One turn sends every row of this set to another row. A few are shown first. Where does it send the rows asked after them?
Guv: [-10   6   4  -4  -7  10   6   3 -12  10   5  -8   5 -19 -26   0   6 -10
 -17]
lem: [  8  18   0   5 -12  18  12  -1   6   1 -20   5  12 -17 -30   2  11   6
   1]
nodam: [ 21  -1   5  21 -12   4  13 -13  -2  -3  -2  -8   0  -1 -13  -1  19  -7
  -6]
bop: [ 15  13   4   9  -8   7   8  -1  -7  -6 -10  22  -1  14  -6   5  -8 -36
  -6]
tik: [ -6   9  10  11  13  12   8  -8  -1  -3  -5  13  12 -14  -4   9   7  -7
 -19]
vedud: [  4  17  -5  -1   2   0   3  11 -14   2 -22  16   1   1 -22   9  12 -16
  32]
fezo: [  1  20  -6  13 -14   5   9   1  -8  -4 -10  22   2   1 -35  10  15 -29
  12]
Bini: [  5  15   6   3  -5 -16  26  27  -1   7   4   2   1   3  -4   0  15  -1
 -11]
fogeg: [ 18  11   9  12  -8   8   3  -5  -5   1  -9  17   3  11  -8  -2 -10 -36
  -5]
tol: [ 10   3  -5  13 -23  14  21  10  -7   4 -15  -9   6  -2 -12 -14  -3 -27
   6]
zare: [ -6   1   0  15  -1 -15  10   8 -11   8 -15  -3  -8  14 -11  15  13   8
  -3]
semu: [  5   6   4 -20  -2  -4  13  23   2   1  -4  -1   8   3  -6  21  11   2
   5]
Nedo: [ 10   3  -8   9 -21  16  24  12  -6  -1  -9  -6  10   4 -12  -7   1 -34
   2]
pon: [ 10  15  -4  -4  10  -2  16  14   3  20 -15   4   8  17 -15  13   3   3
 -18]
Lotug: [  7  12  -4 -19  -1   6   6   4   3  11 -11   1   4  -6 -10  18 -11  -7
 -17]
Luv: [ 18  21  -3   5   4   8  20  13  -1  -9 -13  -4  -1  -4   1  16  12   3
 -16]
Losop: [  7  20  -6   9  -3   7  23  25 -10  12 -16  -6  12   1 -11 -17   6 -23
  16]
dazon: [ 20  20  -2  15   2   6   9   0  11   2 -20 -10  12  -8   3   8  -1  -4
  -3]
Nama: [ -6  11  -5   5   0   1   8  15 -15  -3 -21  16   7   0 -21   9  13 -21
  29]
lape: [  8  33 -12   4   1  10  10  12 -12   1 -20   0   2 -11  -9   1   5 -24
  20]
Tuz: [ 13  13  11   8  -1   1   3   1  -6  10  -7  26   9  20 -29   1   9 -30
   4]
Tisu: [ -3 -10   5 -14   5  10   6  12 -12  10 -15  -1  12  -4 -23   6  -2   1
 -11]
Dopap: [  8  17  -3   7 -11   8   3  -5  -7   1 -12  20  -1   2 -36  12  15 -24
  16]
vap: [ 11  -9  10   8 -14   4  11  11  -8   3 -17   7   8  14  -3 -10 -12 -27
   5]
Sakir: [  5  18  -7   6   3  11  22  25 -11   6 -14  -3  19   5  -9 -12   5 -31
  11]
lom: [ 10  17   6  11   2   0   9   7 -10   4  -7  29   6  21 -25   1  10 -30
   3]
Vib: [  2   7   5  -9  -9 -10   9  18  10  10 -19   2  16  -5  -9   5  -2   3
  19]
lim: [  4   7  -2  -3   1  20  14   0   6  -5  -6  -3  16  -7 -23  22  19   0
  -8]
puren: [ 16  12  10   8  -3 -18  14  12   7  19   3  -9  13  11  -4  -6  12 -12
   3]
nuzuk: [  5  18 -13   7 -16  -9  18   2   5  13  -5  -4  -9   9 -19  19  10  -3
 -16]
ser: [  2  24  15 -12   2  -1   5  12  -3  13   1  18  12  -4 -24 -14  14  -1
   5]
Rigut: [ 14  20  12   3   5  13  -2 -13 -10  -6  -9  15  -2 -11  -8  -5  10  -3
  -7]
vup: [-10  18   3  13  -1  -9   1   0 -15   3  -1  -6 -12 -10   0  11   6  -7
  -9]
sebi: [-13  -5  16   3  -4 -14  13  10  -4   5   2  16   4  -6  -1   3   7  -3
  -5]
tud: [-10  11  12 -12   7   0  10  11   6  12  10  11  22  -2 -17   8  14 -10
  -5]
buv: [  3   2   2  24  -8   2  25   2  -4  -5  -6   5  -3  -9 -10   4  15   2
 -20]
ruto: [  8  -6  19  -6  -6 -13   1   2 -12   3   2  10  -4   5  -6  -5  12  -5
  10]
tav: [  2  25 -13   6   2  10  11  14 -12  -4 -19   2   7 -14  -6   3   2 -31
  18]
zib: [ 12 -10   5   5 -14   6  15  12 -12  -3 -17  10   6  20  -6  -3  -7 -28
   5]
lesi: [-11  13  10  10  15   0   4  10 -22  12  -1  -4   7  -3 -14  -5  13  -4
 -13]

tav -> Sakir
Dopap -> vedud
Where do these go?
lem -> Vib
Lotug -> pon
Bini -> buv

One turn sends every row of this set to another row. A few are shown first. Where does it send the rows asked after them?
balam: [-27  -8 -11 -19  -8   0 -14   8   7  18   2  20  11   9]
nani: [-21   7 -12  -7  18 -13   7   7  -5  19 -14  25  -8   3]
dor: [-15  -7 -16 -22  16  10  -7   7  32  11  22  18  -6 -17]
Bos: [-24  10 -22 -12   2  14  -1   3   6  24 -17  20 -19  -5]
vute: [ -8   5 -19 -15   5 -19   4  -1  16  12  18  14   0  13]
fakom: [-23 -16   8  -8   2  12   5  -3   1  20  14  23 -19  -2]
numad: [-31   6 -25 -23  16   7   4  -2  16  11  19  39 -18   7]
sodek: [ -4   7 -12 -13   1   5 -17  16  28  -4   3  27  -9  -1]
Fesog: [-12 -10  -5 -28   4  -1 -11 -14  -1   0   5  31  -2  -6]
Zuved: [-23  15 -23  -9   8  12  -5  13   8   3 -14  27 -11   2]
mep: [-16 -23  -4 -17   5   4 -12 -17   9   7   9  22 -16  -8]
budis: [-18  -5  -4 -17  20   1 -12  -2  34   6 -14  15  -8  -4]
kef: [ -6   2 -16 -28   9   8   8 -10  12   2   7  25 -32   7]
dat: [-11 -11   5 -15  24 -12  10  10  15  23  -4  13 -16   3]
bamu: [-20  -6  -6 -18  12   7  -9  12  34  11  18  17   6 -11]
ruv: [-19   2 -14  -9  22 -15  -5  -7   3  33  -4  20  -9   1]
satam: [-17  -2 -20 -24  17   9   4 -11  16  16  -3   5   0  13]
Nunes: [ -2 -14  -9 -14  25  -5  -7   0  15  28  20  13 -18  -9]
Mifab: [ -9 -10 -26 -26  10   3  -7 -10  17   1  14  32 -27  -2]
Bizon: [-28   5  -3 -10   6   1   9   5   0  20  23  40 -13   5]
vun: [  3  -9   5 -11  10  -4   4  13  13  15 -12  19 -18  -7]
lize: [-18  14 -21 -18  -6   6  -6   8  17  11  15  33  -6 -19]
vifar: [-24  -2  -8  -7  18  -4  -7  -9   0  39   1  17 -16  -5]
medel: [-25   2   1  -3  16 -10  -3  13   3  16  -8  29   6  -5]
Dok: [ -6  11 -17 -12 -13   5  -9  13  16   8   5  31  -5 -14]
dufu: [-19  -4  -3  -8   3 -10   0  13   0  11  27  29 -21  12]
Kinam: [-40   7 -13 -18  17  -3   1  -9  14   7  15  25 -14  14]
gona: [-25  14 -17 -11  -3  10   2   4   2  30  -3  25 -23  -9]
Fiso: [ -3  13 -18  -8  13 -15 -13  10  24   3   1  32 -13   2]
Kat: [-19  -6 -16 -16  -4   6   8  22  22  17  13   9 -13  15]
Todig: [ -2 -11  -7 -12  26  -6   3  11  21  28  16  13 -17   0]
bito: [-27 -21   2 -21   7  19  -2  10   3   9   9  20 -14   2]
dubed: [-12 -10   7 -19  16  -6 -12   8  35   7   6  16  -3  -1]
lik: [  7  -6 -17 -22  -3   6  -4   4  -2  19  -3  18  -9  11]
nuga: [-23   9 -15  -5  20  11   4  27  18  12  -6  24 -16   6]

balam -> vute
lize -> Nunes
kef -> bito
Where do these go?
Mifab -> fakom
dat -> Zuved
nuga -> budis
Todig -> Bos

One turn sends every row of this set to another row. A few are shown first. Where does it send the rows asked after them?
R: [  3 -15  13   0 -15 -24   2   8   2 -15   3  11  13   5 -10  29  -2   7
 -23   3   5   6   7   1   2 -22   2   6  -3 -25  12  -4   9  20  12  11
  -9  -2  -9   5  -2   5  -1  17 -11  -4  15  25   2  -3]
B: [ 14  -5 -24  14 -12  12 -10 -14 -27  -3  -8  -5  17 -14  -6  -3   9  -6
   7   7  22  -6 -11 -12   9  -3 -17  11  10   9  10   7  -5   1  11  14
   8  -4   2  21   6   7  -2 -16 -17  19   9  -8  24 -10]
F: [ 15  -9 -19  15 -15  15  -9 -12 -16   2   0  11  17  -2  -5   2   6 -16
  23   6  15   5  -9  -3   5  -2 -22  20  -4  -1  15   6  -5  11  21  16
  15  -6   5  18   9   9 -16 -19   2  26   6   4  16  -1]
V: [ 22   6 -18   5 -27  15 -14  -6 -11   5  -7   2   8 -13  -3   2  -4 -10
   7   5  17  -6  -8 -18  13 -13 -15  16  -2  14  16   4  -2   9  14  13
   3  -8  -4  17   5  -4  -7   2  -7  32  16 -16  22  -3]
P: [  6   3 -17  11 -21   3  -7 -15  -1   3  -1   9  13  -6  -6   6  -6 -14
   7  -1  22  13   8 -20  18 -25 -20   6   3  12  -6  26  -5  10  22 -12
   1 -11 -14  21  14   6  -7   8 -19  33   9  11  20 -18]
K: [  8  -7  14 -14 -14 -15   7   9 -13 -17   5   3   5   9  -7  11   5  -6
 -22  -7  -1   6   5   8  17 -14  -7   8   8 -23  14  -8  10  23  18  31
 -12  -3   0   9  -2   2  -6   8 -15 -10   9  14  12 -17]
W: [ 17 -10 -16  23 -12   0   1 -17   0   3   2   6  30  -5 -15   5   4 -15
  21 -12   3  18   5 -10  12  -4 -16  12  -1  -2   0   1  -2  -3  24   7
   2 -12   1  19   2   8 -13 -12  19  27  -1  13  17  -7]
Q: [ -2 -17   3 -25 -15 -12   2  15   4 -19  14  -2  -8   4 -19  -7   4 -16
   3   5  -5 -13  -3   2   4  -9 -10  -6  -5 -13  -1   9  22  18  15  10
  -9  -2   5   6  12   7  -1  12 -26   8  -1  10  -7 -16]
S: [ 14  -6  15  -3  -6  -8  -5  18 -15 -17  -1 -14  -9   6 -12  -4   6 -12
 -11   9  -5  -1   3   6  15  -4 -10  -2   0 -26  19   0   5  12  13  24
  10  -5  12  13  11  -3  -6  15 -19   6   0  23  -4 -26]
Z: [ -6 -16   5 -11 -17 -19  -4  16  10 -18   8   1   1  -1 -19  14   0   0
   2  10  -4 -15   0  -7  -7 -12   1  -6 -13 -10   4   1  23  13   9  -3
 -15  -3   2   2   0   3   2  15 -16   9   8   4  -9  -1]
G: [  6  -5 -13  22  -5  13   1 -17  -7   6  -5  12  10  -4  -5  21  -2  -9
  31  -3  14  15  11 -12   5 -13 -16  10  -3   0   3  17  -4  16  14   1
   3 -16   2  20  16   2 -11 -10  -2  36   4  19  14  -3]
C: [  7  -9  16  13 -11 -20 -16  16  -3 -15  -6  -1   3   7 -11  20  -2   8
 -13  20   2   3   6  -4   4  -7   1  -6 -11 -24  16   4   2  14   9   0
   5  -4   1   9   1   0  -1  20 -16  13  10  28 -15  -9]
D: [ 18  -6 -23   5 -18   5  -5 -16   4   0   3   8  17 -16 -25  -8   6 -15
   1  -7   4  12  -6 -26  12 -26  -7   9  -7   8  -8   3  -1 -10  21  14
   9  -4 -10   8   7  -6  -7   3   9  22   9   9  25 -14]
J: [ 17 -17  11  -6  -9 -14   3  15   2 -12   4  -2  -6   9  -7  10  -8  -2
 -18   5   9  -4   2   7   6 -15 -11   8   1 -26  16   4  12  26   8  25
   0 -11  -4  12  12  13  -6  20 -23   2  13  26  -5 -14]
E: [  9  -6 -25  19   0   4  -4 -20  -8   1  -8   3   6  -8  -9   9   2   2
  13  -1  22   7   3 -23  12 -10  -9  -1   8   7  -8  26  -6   7   4   0
   6 -12  -7  25  18   4   3  -6 -25  29   5  16  12 -12]
M: [ -2   1  20  -1 -14 -18  -7   7 -21 -21  -4   5  16   5 -12  14  11  -8
 -18   7  -8  17   9   1  16  -6   0  -5  -1 -26  11  -4   1  11  22   9
  -6   4   5   5 -10 -10   1   6 -13   0   0  23   5 -21]
X: [ 17 -13 -25  20  -9  -1  -3 -22  -5   1  -8  -2  31 -19 -20   0   8  -3
   1  -6   6   6  -4 -22  10  -5  -3   4   6   4  -9   4  -4 -10  12   9
  -2  -5  -8  13  -1   3   9  -9   4  25   2  11  18 -11]
H: [-11  -5   7 -22 -24 -20  -1  10  -5 -22  12   7   9   7 -14   7   7 -11
   0   1  -5  -4   3   0   9  -4  -5  -7  -1  -9   1   1  20  18  20   0
 -23   2   4   7  -7   2   1   5 -23   0   1  -4   2 -10]

G -> W
K -> J
Where do these go?
Z -> H
C -> M
B -> E
P -> D

